In the rows, zero is written as 128.
Each row of Y is roughly a mix of the hidden directions of one of 3 groups; some rows fit no group.
Y:
[[158 161 144 148 141 155 153 196 112 136 120 135 150 134]
 [146  76 135 112 144  85 179 114 103 150 145 121 124 131]
 [123 154 135 109 131 126  76 122 104 129 146  61 140 148]
 [136 168 140  82 150 114 181  93 136 118 136 114 101 124]
 [161 131  84 165  98  97 140 131 149 143 139 167 123  96]
 [122 166  98 136 164  94 135 158 123 134 123 102 121 184]
 [101 124 120 123 129 153  99 144 120 166 126 142 149  56]
 [155 147 103 148 139  78 128 152 101 170  97 113 157 133]
 [140 104 150 138  79 149 153 123  75 146 120 157 154 112]
 [128  91 152 143 113 129 114  95 177  84 118 127 132  86]
 [139 145 176 106 126 124 116 152 142  98 187 160 126 144]
 [129  95 130 137  55 140 104 120 112 132 161 128 161 133]
 [139  74 156 150 115 100 171 122 163  93 114 128 125 120]
 [150 131 124 138 178 138 122 162 130 120 141 136 149  60]
 [152 171 159 131 136 143 110 159 114 120 139  75 157  99]
 [164 135 130 148 153 163 152 131 143  78 115 176 140 110]
 [131 136 110 144 153 106 114 148  84 152 140  85 155  81]
 [155 131 131 148 110  78 116 107 165 132 123 181  96 124]
 [129 100 115 112 183 129  72 107 130 161 121 106 140 113]
 [162 150 169  73 132 119 123 144 149 127 156 122 131  86]
 [114 150  68 136 120 118  84 141 161 123  88 136 146 132]
 [135 112 151 142 142 104 163 154 122 145 147 177  82 158]
 [159 134 151 140  77 108  87 146 110 138 107 104 167 142]
 [145 148 173 125 128 175 119 149 111  91 139  85 155 131]
 [107 137 145 118 125 172 151 141 119  91 111  61 131 124]
 [143 131 101 178  95  97 110 129 154 139 120 152  81 143]
 [148 126 121 144 120 161 135 143 143 185 129 146  67 117]
 [112 149 127 119 129 138 142 114 132 148 136 203  82 112]
 [155 128 118 175 117 118  85 112 167 106 127  89 126  99]
 [111 124 124 112 161 111  92 166 178 158 123 112 115  92]
 [152 110 145 111 101 147 135 167 153 163 177 163 115 127]
 [142 142 155 133 121 117 207 114 161 111 139 109 119 115]
 [140  99 106 129 135 107  86 140 130 154 129 155 179  84]
 [107  77 127 106 134 129 162 121  86 131 148 126 174 155]
 [120 150 119 116  88 123 107 130 103 156 132 179  84 157]
 [121 193 117 136  88 132 140 145  77 134 136 150 134 120]
 [164 137 128 115 173  89 110 127 177 102 157 117 114 118]
 [148 108 126 160  92 127 170 114 174 117 176 121 122 141]
 [159 115 131 115 114 123 141 166 124 152 132 131 136 205]
 [123 121 126 171 121 108 131 142 171  74 127 115 176 133]
 [ 91 127 114 131 116 146 101 151 120 104 146 169 161 180]
 [ 97  97 130 129  62 143 168 118 140 141 148 142 104 136]
 [121 156 123 142  99 133 127 117  90 175 176 164 135 148]
 [128 164 102 155 136  94 160 139 113 100 124 121 132 188]
 [115 118 154 138 110  91 103 102 109 143 141 157  84 176]
 [148 174 124 161 128 124 158 171 121 144 122 113 137  75]
 [122 114 135 154 122  93 178 161 171  94 113 118 119 154]
 [100 109  96 131 174 134 136 179 152 146 121  97 147 151]
 [104 105 134 114 183 121 125  97 149 108 114 157 103  85]
 [136 115 170 175  94 172 143 130 137 118 140  98 141  98]
 [176 120 120 100 121  94 109 142 175 144 149 117 130  87]
 [152 106 169 122 156 100 144 141 135 155  95 168 163 108]
 [142 145 104 150 131  95  98 118 106  96 126  85 180 118]
 [124 150 108 173  94 113 121 124 175  90 144 145 118 162]
 [101 123 152 110 111 177 115 161 179 152 122 138  99 133]
 [118 170 151 124 138 153 126 138 151 126 137 175  81 168]
 [111 126 120 129  80 120 134  82  95 126 124  69 145 136]
 [109 167 135 148 131 177 168 145 149 131  82 118 122 106]
 [127  86  85 115  80 115 116  98 168 114 141 105 124 119]
 [137 140 126 150  84 142 150 185 101 157 146 113 137 160]
 [115 100 133  94 152 157 131 166 156 183 135 140 101 130]
 [162  91 156 116 104 107  96 156 181 137 121 128 134 150]
 [104 181  94 139 111 154 150 110 122 108 116 105  94 160]
 [174 149 144 131 133 136 115 184 127 128 128  91 174 117]
 [137 146 128 124 131 128 136  99 139 118  91 173 119 197]
 [125 136  62 122 126 149 132 166 127 133 121 101 131 178]
 [100 116  85 131 172 121 135 136 159 121 145 154 138  75]
 [143 167 147 100  87 124 164 159 166 142 131 153 114 107]
 [125 106 144 134  86 143 154 136 145  86 142 114 150  70]
 [138 140 112 117 156  98  75  96 136 142 136 163 123  82]
 [127 172 125  66 143 144 160 123 162 117 129 109 149 108]
 [ 93 139 124 166 135 135 119 114 161 121  90 179 111 162]
 [109 159  98 149 104 115 133 159 144 114 137 183 151  91]
 [158  95 159 113 105  92 126 176 166 139 126  99 132 123]
 [183 141  74 154 105 136 147 135  86 122 120 135 130 117]
 [146 143 105 150  89 123 132 121 121 152 149 185 123 176]
 [ 96  93 126 131 140 117 156 148  91 129  86 126 183 131]
 [ 95 177 100 116 162 151 121 108 118 111 151 104 109  90]
 [118  98 123 112 152 127 107 150 138 154 131  99 148  57]
 [107 141 122 150  90 145 170 129 142  75 142 157 135  95]
 [117 150 132 105 183 159  99  89 118  87 125 112 140 119]
 [129 162 140 154 102 144 161 139  82 121 104 105 129 178]
 [134 134 141 142  76 137  72 152 126 142 107 126 175 121]
 [160 120 102  84 124 105 113 158 175 156 157 151 127 118]
 [134 155 126 143 141 137 124 182 109 167 171 131 141  86]
 [107 135 123 127 121 143 167 191 147 151 126 143 114 174]
 [128 143 106 178 113 160 100  88 128 133 122 114  78 138]
 [ 93 109 148 144  89 172 161 138  97 127 137 141 162 152]
 [148 121 144 118 120 101 166 162 179 116 171 157 133 139]
 [101  87 108 109 134 160 132 125  72 167 122 136 146 148]
 [145 108 100 145 127 118  95 146 121 123 122 108 201 154]
 [139 126 108 144 130 112  65 118 108 153 110 151 179 113]
 [129 117 110 172  91  90 121 169 146 141  89 157 130 124]
 [145  95 158 108 139 110  87 138 160 145 117  76 125 100]
 [134 151 177 133 155 172 174 134 145 116 132 104 117 100]
 [137 143 117 140 129  77 181 129  89 110 140 127 128  86]
 [131 173 119 152 157 105  97 127  82 159 161 132 126 103]
 [133 112 118 179 113 104 131 136 176  87 129 109 167 127]
 [110 171 112 143 139 165 148 146  87 113 127  74 130 120]
 [127  97 124 178 151 158 138 128  96 171 113 149 163 118]
 [132 126 103 138 121  97 113  89 154  78 141  89 165 133]
 [136 106 164 145 136  75 127 144 123 154 107 171  98 152]
 [121 147 148 123 141 131 194 158 174 100 138 140 147 135]
 [119  93 130 118  68 142 126 130  97 150 166 155 146 154]
 [134 135 143 139 126 127 145 161  89 123  97  58 153 131]
 [135 123  99 126 135 149 114 127 184  87 153 149  94  95]
 [150 138 121 155 146 101 144 172 136 157 113 187 106 140]
 [122 160 160 128 125 171 173 145 100 125 109  95 164 119]
 [159 149 164 133 135 141 118 174 135 104 110 132 117 187]
 [ 98 143 117 120 149 171  64 127 169 134 120 113 126 138]
 [144 148 102 152 169 106 138 114 187  99 119 104 110 124]
 [147 136 123  90 183 128 102 122 166 112  89 133 153 144]
 [155 118 115 117 144 115 117 128  74 142 137  71 168 130]
 [145  76 123  91 148 143 101 156 144 168 146 113 154 118]
 [129 122 126 115 170 126 118 139 128 120 118  80 158  63]
 [165  96 162 129 112  92 126 106 172 103 120 139 107 159]
 [122 114 105 115 128 163  94  96 129  84 170  98 139 102]
 [152  63 124 137 103 117  91 131 130 106 173 127 134 114]
 [122  97 122 160 117 147 135 148 110 136  98 121 178 181]
 [114 154 116 133  80  99 114 117 140  86 103 113 177 119]
 [131 135 103  87 152 161 148 107 152 137 179 136 106 161]
 [158 106 149 169 101 115 136 107 157 102 155  85 140 102]
 [130 133 132 146 119 127 188 117 113 160 105 185 149 120]
 [140  71 140 156 137 120 188 154 136 153 142 138 124 133]
 [ 99  99 119 121  99 140 189 131 141 136  88 139 118 162]
 [137 133 118 135 119 106  62 152 143 164 110 161 161 130]
 [ 87 159 109 114 137 152 116 113 140 104 144  79  88 104]
 [156 119 154 111 116 108 160 117  66 150 137 112 119  88]
 [126  89 104 162 123 103 130 157 154 119 113 160 183 123]
 [112 134 120 134 125 142 107 105  84 142  69  91 140  95]
 [111 127 133 108  91 142 101  99 154  91 147  75 102 134]
 [107 124 117 161 104 172 118 130  91 172  88 136 104 126]
 [142 166 119 122 106 128 144 121 160 142 153 160  65 148]
 [148  90 164 142  85 110 158 149 151 130 107 160 124 158]
 [142  83 129 125 114 119 115 124 142 144 172 148 156  69]
 [120 141 103 140 126  95  92 136 135 150 153 154  68 160]
 [135 115 100 118 136 174  92 104 123  86 177 125 150 121]
 [140 142 169 127  80 130 130  74 138 144 146 117 101  96]
 [133 147 105 142 160 152 121 107  94  83 130  90 149  90]
 [141 135 117 130 145  69 171 116 128 102 148 147 106  87]]
Here is one row of each group, with its name. Which group are the others in?
[ 95 103 141 154  93 171 155 146 167 108 111 157 134 133]
(66)
[117 114 143 145  59 143 149 146  98 162 103 139 141 112]
(88)
[103 111 107 151 107 107 156 158  89 168 123 131 103 167]
(53)

[159  82 127 122 127  78 141 163 169 136 136 158 141 124]
(66)
[133 119 108 138 143 106 146 181 157 167 124 175 105 116]
(53)
[100 129 120 112 144 197 146 123 114  88 136  93 141 117]
(53)
[122  76 152 105 117  89 111 137 180 134 115 130  97 136]
(53)
[138 119  93 103 165 160  92 103 147  90 147 127 156 107]
(53)
[127  93 151 141 164 129  95 120  74 131 156 143 104 158]
(88)
[130 115 131 110 142 103 165  66  84 129 129  94 114 130]
(88)
[151 104 156  75 150 134 131 117 138 153 153 105  78 121]
(66)
[146 128 109 140 103 168  97 156 126  95 187 116 119 141]
(53)
[126 110 149 149 138 128 153 180  81 151 119 150 125 172]
(53)
[151 132 151 164 137 169 108 146 156 134 113  96 121  75]
(88)
